Each named move below is a turn or a mirror, shown by a few rows before and after it. Which moves, in which order, take the first row of each later pair to the second? The first pair is answered.
move T:
[-27  11 -10  22 -13  20  17  48  -5  12   0  18] -> [-22  14  -8  18  -6  27  14  48  -6  16   6  23]
[ 24  18 -17  13   9  -8 -28 -20  -4   1   4   8] -> [  6   7 -19  22 -12 -25 -22 -19  -4  -9 -11  -5]
[ 11 -17  -1 -18  -8 -14 -20 -13  11   3 -19 -14] -> [ 23 -10   1 -22   4  -5 -25 -14  10   8 -11  -4]
move E:
[ -2  38 -13  -6   4  18   8  35 -10   1 -14  14] -> [ 11  12  -9   5   9 -21 -10 -46  -2 -19   3 -12]
[ 26 -15  -4 -30  -1  -1 -31 -24   5  12   0   2] -> [ 20  -2  -6 -34  -4  18 -23  16   0  20  -8  15]
[-14 -31   5  -7  -2 -18  22   1   3   8   1  -9] -> [-15 -26   4  -9  -3 -11  24  16   1  11  -2  -4]
move K:
[ 13   9   2 -20  31  16   9 -33  12  14  29  20] -> [  9  31  -6   0  36   9   4 -38   8   1  24  13]
[ -2   2  -5   4   4 -17  -8  -1   5 -11  -5   6] -> [  2 -10   3 -12   1  -9  -4   5   6  -1  -3  13]
[  6   3 -10  -2 -14  -3  -3  11  -7  -2  -7  16] -> [  4  -1 -11   5 -17 -13  -4   0  -6  -8  -7   9]
[ -6 -64   6 -14 -38 -46 -11 -15  10 -11 -41 -38] -> [  2   5  -5 -27  -9  27  -5  86  -8  24 -42  11]
Pairs:
(2 to 3 moves a pair)
[  7  -4   9 -27 -10  22  47  51 -11  18  17  49] -> [-26  12 -17  46 -26 -47  32 -10 -14 -43  -5  -9]	T, K, E
[-13 -24   9  -2 -10  30  41  22  10  17  13  31] -> [  4 -40  12   2   1   6  27 -40  17   3  30  16]	E, T
[-12  19  -8  -2   3  10  15 -35  25   4  45  -4] -> [ -9  20  -4 -14   3  24  20 -13  24  17  44   8]	K, E
[-31  61 -41  23   6  -5  -4  10  -8 -11   4  -3] -> [-49  13 -27 -13 -28   1  20  48  -1   9 -15   6]	K, K, T
[-20  13 -12  10  -5  -6  18  23  -5  -4 -14  -5] -> [-21 -15  -4  -2 -16 -16  21   8   0  -3 -13  -8]	K, E
[  6 -17  23 -14 -12  12  29 -24  15   9  15  21] -> [-23  27   0  20 -19  12  32  16   3  -6 -10  13]	T, K, T
[ 10  21   4  -3  10   9   4   2  19  10   3 -10] -> [  6   9   4   2   4  -6   3 -15  22   1   0 -21]	K, T
[-12 -29  13   7 -12 -24  25 -31   5 -17  17  -6] -> [  8   3  15 -13  16  25  27  16  -2  11  29  32]	T, E
[ 16   4  -4 -11  20   4 -49  15  10   8  -8   3] -> [ 16 -14   4 -20  15   1 -46   8  14  11  -6   2]	K, K
[-12  14 -12   3  -3  12  17  41 -14  -1 -22   5] -> [-13  -9 -11  18  -8 -27   9 -21  -7 -23 -16 -22]	T, K
[  2  35  -3  10  16  16  10   4 -11  -5  15  14] -> [-4 14  5 -6  2 23 22 22 -7  6  9 21]	K, T, E
[-56   7  22   9 -21 -15  22  22 -15   9 -11   8] -> [ -4   9  32  -4  27  -8  -5 -45 -11  15  35  17]	K, T, E
[  2 -26  16   4  -2 -22  15 -55   3  -8   9  -8] -> [ 24 -11  19  -9  22   1   8 -52   1   5  24  10]	K, E
[ -5  -2 -10 -21  -5  23  20  37  -2   0  14   7] -> [-24   6 -24  13 -16  -8  14  13  -4 -28   2 -20]	T, K
[ -7 -51  31 -30 -24 -26 -15 -14   5   8  -2   2] -> [-31  25   2  10 -18  -6 -16  55 -14  -2 -27   6]	K, T
[ -6 -10  -2 -11 -11   1  -4  25   2   2  -9  -3] -> [ -3   9  -9  13   2 -10 -15   1  -1 -14  -5 -13]	T, K
[-20 -10   6  -1 -22  -4  18   6   2  -3  -1  -4] -> [  8  -4  11  -9   7   8   4 -20   4   3  24   4]	T, E
[  6  27  -5 -24  -8  21   4  23 -32  17  -5  13] -> [ 19   7   5 -39  -3  19   1   2 -27  23   7  13]	E, T, K
[ -1  21 -14  -8   3  16 -41  56  -8  15 -29  -4] -> [-16 -22 -11   5 -23 -33 -39   3   4  -9 -36 -37]	T, K
[ -9  14 -15  29   4 -23  -9 -13  -4 -21  -1 -17] -> [ 24 -13   8 -21  20   9  -5 -12   3  15  25  13]	E, K, T
[ 10  26 -13  27  47  -7 -14  -5  -7 -17   9 -29] -> [ -8 -56  11 -17   0 -21  13   2   9   0  -5 -32]	E, T, K
[ 19   0 -16 -28  25  33 -14  13  -3  10   1   8] -> [-20 -27 -21  -9 -17 -10  -3   4   2 -13 -29 -24]	T, E
[ 14   8   0 -12   8  13  17   4  20   2  24  27] -> [  2  -9  -3   5  -8 -17  17 -26  24 -19  18   3]	K, E, K
[-30   1  26  30   7  -7  23   7 -15 -15   5  -1] -> [ -9  12  29  21  31   9  15   0 -16  -5  22  13]	E, T
[-30 -24  -8   1 -30   4  39  39  -3   2 -12   1] -> [-10  24 -26  47   9 -13   8 -25  -8 -29  10 -17]	T, K
[ 16   3 -13  11  23  -2 -16  -9  -2 -12  -1 -11] -> [  9   9 -18  16  19  -2 -13   3  -5 -13  -6 -11]	K, E, K
[ 27 -12  14 -15   8   4 -20 -20   2   7  24  -3] -> [  3  36  -8  19   5   8 -17  23 -11  -5   3  -7]	E, K, E
[ -2  12   5  16 -20 -45  -9 -16  -6 -12  13 -14] -> [-15  20   1  12 -31 -34   1  24 -10  -4  -2  -6]	T, E, T
[ 17   8   4 -17  17  22 -24   4 -11  18  -4  18] -> [ 17 -19  12 -24   7   7 -22 -18  -5  17  -3  11]	K, K
[-26  40   7  33  -9  -2  19  -8 -19  14 -13  15] -> [ -9 -13  30 -11 -15   1  25 -27  -7  34   2  24]	E, K, T
[-21   5  -1   5 -22   1  15   9   3   0 -16   2] -> [ 4 16  4 -9  5 23  6  2  2 14  7 19]	K, T
[  9 -20   2 -13  -1 -16  -6 -18  15 -14  -1  -8] -> [  3  17 -14  12   7 -12 -11  -3   6 -24  -8  -9]	T, E, K
[  5 -17  12 -13  -7  10   3   5  -6   5   0   7] -> [ -3 -16   5   2 -13  -8   0 -10  -5  -9  -6  -9]	T, K, K
[ -3   6 -18  18   4 -20 -20 -16  -1 -18 -22 -27] -> [ 17  31 -16   2  28  17 -21  13  -6   4  -9   0]	T, E
[ 10  25 -27  10  10  16 -57  -2  22  -6 -20  -9] -> [ 23   0 -15 -11  13  14 -59 -24  29   2  -8  -6]	K, K, E
[-10  -5  -8   2  -9  -4  -5  18  -2  -4 -14  -6] -> [ 16  -4   0 -10  14   8 -16  -1   0   5   7   4]	T, E, K
[-20 -25  14   4 -11   8  50 -10  14 -17   5  22] -> [  0   7   7  20  20   8  31 -39   9 -27  22  20]	K, E, T
[ 13   4   1  15   3   0  -5 -11  -1   3  10   8] -> [ -5  -1  -3  19 -13  -5   4   7  -2   1  -5   2]	E, T
[ -4  -6   4 -15 -17  19  -8  20  -3  19  13  11] -> [ -6 -25   7 -12 -26  -2  -9  -8   3  10  14  -3]	K, K
[ 23  15 -10 -15  -4  12 -57  53  18  20 -16   0] -> [ 31  29 -15  -5   9  11 -65  36  17  14  -7  -2]	K, T, E
[  0  15 -11  31   7   7   5  -7  -4 -10  -8  -5] -> [ 5  8 -4  9  7 27 13 18 -4  8 -8 12]	E, K, K
[ 10 -23  23 -23  10   0   3  13   2   3   4  12] -> [  0  18   3  21  19 -18  -9   0  -6 -24  -3  -8]	K, E, T
[-30  11  -4  29 -14 -22  23 -13   1  -9   4  -9] -> [-27  33  -7  25  -4   1  25  18  -6   0   4   6]	K, K
[ 44 -11  -5 -11 -10   1 -43 -15  10  22  13  -2] -> [  3  -1 -19   8 -40  -4 -25  39   3  14 -23 -10]	E, T, K
[ 16 -44  10 -37   3  -9 -15 -22   7  16  14   4] -> [-31  13 -26  19 -16 -21 -10  30  -9 -13 -28 -17]	K, T
[ 10   9  15   5   3   8  -2  -8   1 -20  -3   8] -> [  7  -6  20  -6  -7   6   3  -5   5 -15  -5   8]	T, K, E
